The same turns and mirrors carry the whole set onto itself, and each row onto the other rows of its family. Which rows share a family with each named row? Give them in list order.
These 28 rows form 7 families of 4 rows each.
z_680: [-1.92  0.62 -1.70  1.82  0.14  0.25 -2.58  0.96 -0.98 -1.34  1.05 -1.68
  1.61 -3.32 -0.60 -1.26 -0.22 -0.79  1.42]
z_952: [ 0.72 -2.49  0.27 -1.65 -0.19  1.22  2.07  0.88  0.51  1.99  1.22  0.06
 -1.79 -1.35 -0.73  0.52  1.01 -3.03 -0.77]
z_74: [ 0.45 -1.24 -1.52  0.98 -0.08  0.51 -1.76  0.63 -0.58  0.18  1.28  0.91
 -0.57 -0.45  1.37 -0.41  3.16 -1.43 -3.00]
z_322: [-0.26 -0.99 -0.52  1.39  0.98  0.59 -2.87  0.27 -2.23  0.28 -0.41  1.07
 -1.93  0.34  1.67 -0.94  1.89 -0.75 -2.31]
z_421: [-0.42  0.45 -3.03  1.46 -0.19  0.74 -2.33 -1.09 -0.61 -0.68  0.07 -1.17
  0.14  1.24 -0.33 -0.61  1.86 -1.14 -2.16]
z_296: [-2.66  1.09 -0.85  0.51  0.95  1.20 -3.86  0.07 -2.24 -1.64  0.38 -0.19
  0.63 -2.87  0.05 -0.43 -0.69  0.75  0.67]
z_978: [-0.48 -1.96  1.98 -0.48  1.59  0.36  1.09  1.14  1.60  2.16  0.96 -0.05
 -0.35  0.81  0.01  0.02  0.95 -2.35 -1.03]
z_167: [-1.71  0.15 -0.59 -2.17  0.18  1.58  1.68 -1.42  1.00  0.75  0.23 -1.89
  0.44 -0.66 -3.11  0.65 -0.99 -1.66  1.01]
z_21: [ 0.06 -2.53  0.61 -1.45  1.45 -0.35  3.10  0.29 -2.65 -0.55  1.68  1.40
 -1.30  0.75  0.04 -0.74  1.88 -0.92 -1.24]
z_589: [ 0.30 -2.32  1.50 -1.35  0.49  0.83  1.21  0.25 -0.62  3.05  0.55  0.36
 -2.29  0.43  0.49 -0.37 -0.62 -1.72 -0.39]
z_747: [-1.32 -1.63  0.76 -1.94  1.53 -0.27  2.75  1.60 -0.75 -2.15  2.75  0.45
 -0.47 -1.36 -0.82  0.93 -1.97 -0.51  1.48]
z_439: [-3.34  1.48 -2.06  1.11  1.05  0.00 -1.89  0.13  0.97 -1.91 -0.12 -1.09
  1.00 -1.98 -2.71 -0.30 -0.77 -1.01  0.45]
z_244: [-0.29 -0.33 -0.55 -2.42  0.79  0.36  1.02 -0.83 -1.77 -2.39  1.33 -0.51
 -0.36 -1.48 -1.69  0.83 -3.02  1.21  1.96]
z_907: [-1.82 -0.51 -1.09 -1.03  0.32  0.57 -0.73  0.03 -2.72 -4.80  1.24  0.34
  1.04 -1.95  0.36  0.85 -0.48 -0.33  1.94]
z_60: [-2.01 -0.19  0.18 -2.44  0.38  1.96  0.93  0.51  0.30 -0.27  1.49 -0.69
  0.92 -4.31 -2.29  0.89 -1.03 -1.33  1.60]
z_23: [ 0.04 -2.62  1.72 -1.30  2.24 -1.56  2.42  0.59 -0.24  0.26  0.35  1.47
 -1.82  0.19 -1.26 -1.06 -1.34 -0.98 -0.37]
z_318: [ 0.80 -2.03  0.17 -0.68  1.09  0.37 -0.97 -1.48 -3.36 -1.70 -0.74  0.86
 -0.33  1.48  0.49 -1.69  1.66 -0.63 -2.12]
z_881: [-1.76  0.38 -1.73  1.21  1.18 -1.40 -2.60 -1.06 -2.99 -1.93 -0.19  1.11
  0.03 -3.05 -2.32 -1.50 -0.40 -0.81  0.26]
z_929: [-2.42  1.01 -1.81  0.37  0.78  1.10 -2.95  0.45 -0.76 -2.46  0.93  0.29
  1.01 -3.85 -0.63  0.48  1.71 -0.19 -0.81]
z_954: [-0.36 -2.01 -0.45  0.45  0.25  0.21  0.80  0.32  1.26  1.36 -0.31 -0.88
 -1.23  1.45 -1.44 -0.89  0.49 -3.85 -1.40]
z_623: [ 1.00 -0.76 -1.09  0.52  1.59  0.47 -1.70 -0.46 -3.37 -0.05  1.90  0.33
 -0.80  1.13 -0.95 -1.26  0.36 -0.56 -3.57]
z_523: [ 0.10 -0.35 -1.19  1.28  1.31  2.30 -1.78  0.00 -2.36 -0.64 -0.17 -1.27
 -0.96  0.16  0.19 -0.43  3.47 -1.44 -2.13]
z_117: [-2.01 -0.28  0.93 -2.03  0.94  1.43  0.49  0.17 -0.78  0.48  0.30 -0.54
 -1.30 -3.14 -1.82  0.99 -2.48 -0.53  2.65]
z_396: [-1.01 -0.94 -0.83  0.91  1.29 -0.40 -3.05  0.67 -2.36 -4.57 -0.22  0.31
  0.41 -1.73 -0.17 -1.48 -1.37 -0.72  0.48]
z_852: [-1.31 -2.09 -0.30  0.71  0.75 -0.85 -1.02  0.64 -3.23 -3.27  0.55  1.59
  0.64 -0.52  1.35 -2.04  2.24 -1.59 -0.80]
z_7: [-1.17  0.38 -0.62 -1.59  0.36  0.81  1.55 -0.98  0.57  0.31  0.37 -1.15
 -0.84 -2.31 -1.51  2.32 -0.30 -0.39  3.07]
z_30: [-1.23 -0.72  0.27 -2.89 -0.08  0.08 -0.58 -2.54 -0.74 -0.75  0.31  0.83
  0.96 -1.69 -1.65  1.38 -2.59 -1.41  2.42]
z_84: [ 0.51 -2.46  1.21 -1.34  2.06  0.28  0.24  0.60  0.19  0.03  0.81  1.10
 -2.41  1.12 -1.29  1.54 -2.04 -3.05 -0.98]

Same family as z_523: z_680, z_978, z_7
Same family as z_30: z_881, z_623, z_84
Same family as z_929: z_952, z_74, z_60
Same family as z_23: z_244, z_318, z_396
Same family as z_167: z_421, z_439, z_954

The same turns and mirrors carry the whole set onto itself, and each row onto the other rows of its family. Which rows share a family with each named row? Give them in list order.
These 32 rows form 4 families of 8 rows each.
z_366: [ 2.50 -2.17 -1.99  3.19 -1.18  0.20 -2.38  0.84  0.49  1.24 -0.78  0.04
  0.34 -2.30 -2.72]
z_669: [-1.25 -2.18 -1.49 -0.32  2.78  2.43 -1.79  0.61  1.66 -1.91  1.27 -1.85
  0.46 -0.12 -0.07]
z_118: [ 2.41 -1.80 -0.18  1.47  3.97  1.50 -1.36  0.70  1.23  0.30  3.08  0.79
  1.08 -0.24 -1.32]
z_479: [ 2.01 -3.36 -2.14  1.56  1.18  0.50 -2.26  2.00 -1.28  1.29 -2.19 -1.00
  0.11  0.98 -1.75]
z_386: [ 3.16 -2.27 -1.70  3.32 -1.01  0.01 -0.70  1.08  1.43  0.69  0.43 -0.83
  0.22 -2.34 -1.82]
z_749: [ 1.26  2.85 -0.29  0.78  0.49 -0.99 -2.98  0.77 -0.18  1.33  3.11  0.82
  0.76 -0.59 -0.37]
z_491: [ 3.47 -2.24 -1.56  2.86 -0.90  1.23 -1.46  0.58  0.29  0.67 -0.04 -1.03
  0.85 -2.55 -2.20]
z_10: [-0.88 -2.20 -1.27  0.37  2.21  1.58 -1.90  2.15  2.09 -2.18  2.03 -1.26
  0.40  0.68  1.01]
z_29: [-0.74 -1.69 -4.04  0.04  0.81 -0.66 -3.30  0.78 -0.05  1.09 -0.85 -0.70
  1.06  2.75 -2.75]
z_69: [-0.34 -0.53 -3.73  1.62 -1.59 -0.98 -3.41 -0.38  1.66  1.06  0.45  0.32
  1.26 -0.50 -3.72]
z_801: [ 0.74  0.21 -3.30  1.48 -1.73 -0.61 -2.82 -1.04  1.69  1.02  1.84 -0.08
  2.08 -0.95 -3.61]
z_934: [ 1.44  1.85  0.33  1.64  0.62 -1.12 -3.20  2.07  0.62  0.63  3.13  1.21
  0.79 -0.58  0.33]
z_850: [-0.28 -1.08 -3.50  0.19  0.77 -0.58 -2.64  0.23 -0.28  0.90  0.26 -2.11
  1.68  3.88 -2.00]
z_642: [ 1.81  2.22  0.58  1.04  1.51 -0.68 -3.30  0.59 -0.30  1.41  2.47  1.11
  0.88 -1.23 -0.77]
z_828: [ 2.86 -1.18 -0.47  2.07  2.76  1.28 -0.90  0.96  1.27  0.52  3.92  0.77
  0.85 -0.46 -1.02]
z_325: [ 1.44  2.12 -0.26  0.33  0.98 -1.96 -3.16  1.30  0.60  1.52  2.66  1.28
  0.90 -1.14 -1.24]
z_551: [-0.17 -2.58 -1.55  0.27  2.47  2.67 -0.90  1.24  1.40 -1.78  1.77 -2.04
  0.12  0.08  0.47]
z_114: [-1.84  1.81 -0.76 -0.76  0.23  0.31 -3.71  0.51  0.19 -0.79  0.63 -1.44
  0.25 -1.17  0.55]
z_313: [ 2.09 -2.79 -2.04  0.43  1.31  1.17 -1.85  1.75 -1.82  0.73 -1.68 -2.42
  0.63  1.35 -0.98]
z_630: [-0.11  0.20 -3.47  1.91 -1.98 -0.78 -2.74 -1.09  1.92  0.68  1.80 -1.04
  1.92  0.21 -3.06]
z_603: [ 2.69 -2.24 -0.40  1.41  3.08  0.53 -1.05  1.53  2.11  0.32  3.16  0.96
  0.81 -1.25 -1.64]
z_157: [ 2.96 -1.38 -1.38  3.70 -1.82  0.59 -1.66  0.25  0.55  0.80  0.33 -1.46
  0.82 -2.16 -1.94]
z_265: [ 2.29 -1.76 -0.07  2.06  2.94  0.84 -1.59  2.26  1.69 -0.24  3.51  0.92
  0.89  0.30 -0.06]
z_813: [-1.86  1.44 -1.41 -0.95  0.12  0.49 -2.94  1.04  0.02 -0.99  0.90 -2.06
 -0.05 -0.14  1.06]
z_510: [-0.41 -2.99 -1.47 -0.53  2.60  1.64 -1.45  1.99  1.84 -1.83  0.67 -1.90
  0.02 -0.63  0.08]
z_744: [-0.69 -0.43 -3.75 -0.53  0.51 -1.86 -2.41  1.09 -0.05  1.07 -0.09 -1.59
  0.91  3.30 -1.52]
z_414: [-0.51 -0.30 -3.84 -0.82  0.49 -0.72 -3.19  0.05 -0.44  1.00  0.14 -1.44
  1.92  2.90 -2.41]
z_796: [ 2.77 -2.58 -1.41  1.97  0.93  0.77 -1.55  1.68 -1.65  1.05 -1.22 -2.49
  0.49  1.48 -0.78]
z_966: [ 1.95 -3.07 -1.97  1.20  1.06  0.18 -0.97  2.37 -0.90  0.56 -1.69 -2.47
 -0.20  1.12 -0.33]
z_316: [-1.70  1.20 -1.31 -1.74  0.49 -0.85 -3.53  1.72  0.32 -0.61  0.23 -1.59
  0.04 -0.47  0.49]
z_925: [ 0.37  0.41 -3.50  1.64 -1.61 -1.95 -2.14 -0.26  2.29  1.19  1.98  0.04
  1.50 -0.24 -3.07]
z_71: [-1.74  1.45 -0.88 -0.09 -0.17 -0.26 -3.55  1.98  0.98 -1.34  1.58 -1.04
  0.22 -0.23  1.40]

Same family as z_325: z_386, z_603, z_510, z_744, z_966, z_316, z_925
Same family as z_934: z_366, z_479, z_10, z_29, z_69, z_265, z_71

The same turns and mirrors carry the whole set onto itself, and each row onto the other rows of its family. Which rows share a family with each named row? Give them in list order.
These 40 rows form 5 families of 8 rows each.
z_808: [ 0.86  2.46 -4.32 -0.88 -0.31  0.40 -0.09  0.62 -1.12 -0.92 -0.92  1.33]
z_48: [ 0.26 -2.11 -0.36  0.47 -1.31  1.07  0.76  1.16  2.55 -1.68  0.39  1.34]
z_671: [ 0.93  1.91 -5.37  1.31 -0.08  0.43  0.19  0.86 -0.95 -0.19 -1.82  0.54]
z_61: [ 1.19  1.14 -5.51  2.11  1.12 -0.05  0.42  1.34 -2.73 -1.13 -0.70 -0.50]
z_865: [-0.01 -2.56 -0.16  0.95 -1.78  2.16 -0.36  1.57  1.46 -1.67 -0.43  0.88]
z_145: [ 0.66 -0.41 -5.21  0.43  1.74  0.51  0.25  1.54 -4.05 -1.18 -0.43 -0.32]
z_299: [-1.40 -1.29 -0.21  0.78  0.80  1.47  2.08  1.19 -2.69 -2.19  1.18 -1.00]
z_130: [ 0.01  1.76 -5.00 -1.16  0.29  1.20  1.09  0.74 -1.00 -0.14 -1.04  0.99]
z_950: [-1.54 -3.05 -0.06  2.27  0.01  1.84  1.10  1.59 -2.33 -1.80 -0.61 -0.65]
z_772: [ 1.23  1.42 -5.36  0.30  1.41  0.92  1.28 -0.52 -1.71 -0.62 -1.37  1.15]
z_618: [ 1.85 -0.73 -5.31  1.40  1.60  0.45 -0.49  0.66 -3.34 -1.28 -1.65  0.55]
z_355: [ 3.33 -1.89 -5.01  1.43  1.71  1.55 -0.76  1.02 -1.80 -1.92  0.07  0.45]
z_887: [-1.39 -0.55 -0.05  0.02 -0.07  0.62  2.86  1.44  0.84 -0.50 -0.12  1.05]
z_595: [ 2.77 -0.58 -5.55  0.41 -0.97 -0.13  0.04  2.14  0.68 -2.45 -0.96  1.76]
z_279: [ 0.73 -0.38 -5.80  0.11  1.34  0.87  1.77  1.29 -3.42 -1.07 -1.18  0.74]
z_559: [ 0.20 -3.82  0.06  2.29 -0.31  0.63  1.60  0.18 -0.53 -2.85  0.16 -0.54]
z_708: [ 2.38  0.07 -5.11 -0.07 -0.63  1.05 -0.24  1.36  1.70 -1.61 -0.53  1.33]
z_390: [ 2.91 -2.20 -5.28  1.44  0.89  0.38 -1.21  2.26 -1.12 -2.67  0.06  0.08]
z_152: [-2.11 -1.09 -0.21  1.08 -0.23  2.28  2.93  0.64 -0.68 -1.12 -0.26 -0.29]
z_472: [ 2.74 -0.39 -4.70  0.51 -0.44  1.42 -1.57  0.99  0.67 -1.17 -1.33  1.87]
z_759: [ 1.28  0.84 -4.66  0.16  2.14  0.56  0.74  0.68 -3.43 -1.70  0.31 -0.19]
z_700: [-1.62 -2.20 -0.22  0.90  1.40  0.94  2.50  1.81 -2.29 -0.61 -0.35  0.05]
z_217: [ 2.39 -2.40 -5.76  1.22  0.59  0.29 -0.19  2.47 -2.47 -2.35 -1.01  0.80]
z_868: [ 0.61 -4.09 -0.54  1.93  0.58  2.39  0.48  1.41 -0.97 -2.42  0.89 -0.61]
z_788: [ 2.61  1.44 -5.03  0.48  0.08 -0.02  0.33  0.22  0.62 -1.83 -0.77  1.48]
z_134: [-0.18 -3.13  0.06  2.57 -1.26  0.71  0.15  2.22  0.26 -2.96 -0.04 -0.32]
z_198: [-1.70 -1.21  0.24  1.00 -1.63  0.65  1.88 -0.11 -0.51 -1.39 -1.17  0.41]
z_740: [ 0.82 -4.35 -0.53  1.89  0.08  0.50 -0.15  2.04 -0.49 -2.76  1.08  0.16]
z_935: [-2.35 -0.33 -0.27 -0.53 -0.38  1.35  2.12  0.56 -0.52 -0.36 -0.09  0.89]
z_83: [ 0.88  1.23 -5.59 -0.75 -0.27  0.50  2.03  1.07 -0.31 -1.16 -0.91  1.57]
z_727: [ 3.22 -0.49 -4.99  1.72  0.42 -0.55 -1.55  1.13 -1.00 -2.49 -1.16  1.07]
z_888: [ 0.29 -2.45  0.04  1.23 -0.75  0.00  0.81  2.57  1.84 -1.89  0.10  1.06]
z_285: [-1.37 -2.15  0.24  1.65 -0.31  0.10  2.06  0.11 -2.16 -2.24 -0.09 -0.69]
z_242: [-1.95  0.17  0.25 -0.17 -1.55  1.11  1.30  1.08 -0.16 -1.41  0.00  0.39]
z_684: [-0.04 -4.12 -0.21  2.18  0.83  0.26  0.40  2.78 -1.27 -1.68 -0.25  0.26]
z_866: [ 2.84 -0.53 -5.81  2.78  1.23  0.63 -0.09  1.27 -1.22 -1.59 -0.46 -0.23]
z_921: [-1.65 -2.56 -0.36  0.93  1.18  0.80  1.23  1.37 -3.50 -1.51  0.43 -0.36]
z_436: [-0.18 -3.00  0.13  1.63 -1.54  1.09  1.43 -0.11  1.06 -1.93 -0.94  0.55]
z_509: [-0.81 -1.01  0.05  1.45 -1.46  1.19  1.92  1.16  1.72 -2.33  0.43  0.08]
z_466: [ 2.54  0.28 -5.67  2.12 -0.13  1.00 -0.28  0.85  0.55 -0.67 -1.50  0.74]

Same family as z_868: z_808, z_865, z_299, z_355, z_472, z_759, z_242
Same family as z_921: z_48, z_145, z_130, z_708, z_390, z_740, z_935
Same family as z_950: z_772, z_618, z_152, z_788, z_134, z_727, z_509
Same family as z_595: z_887, z_279, z_700, z_217, z_83, z_888, z_684

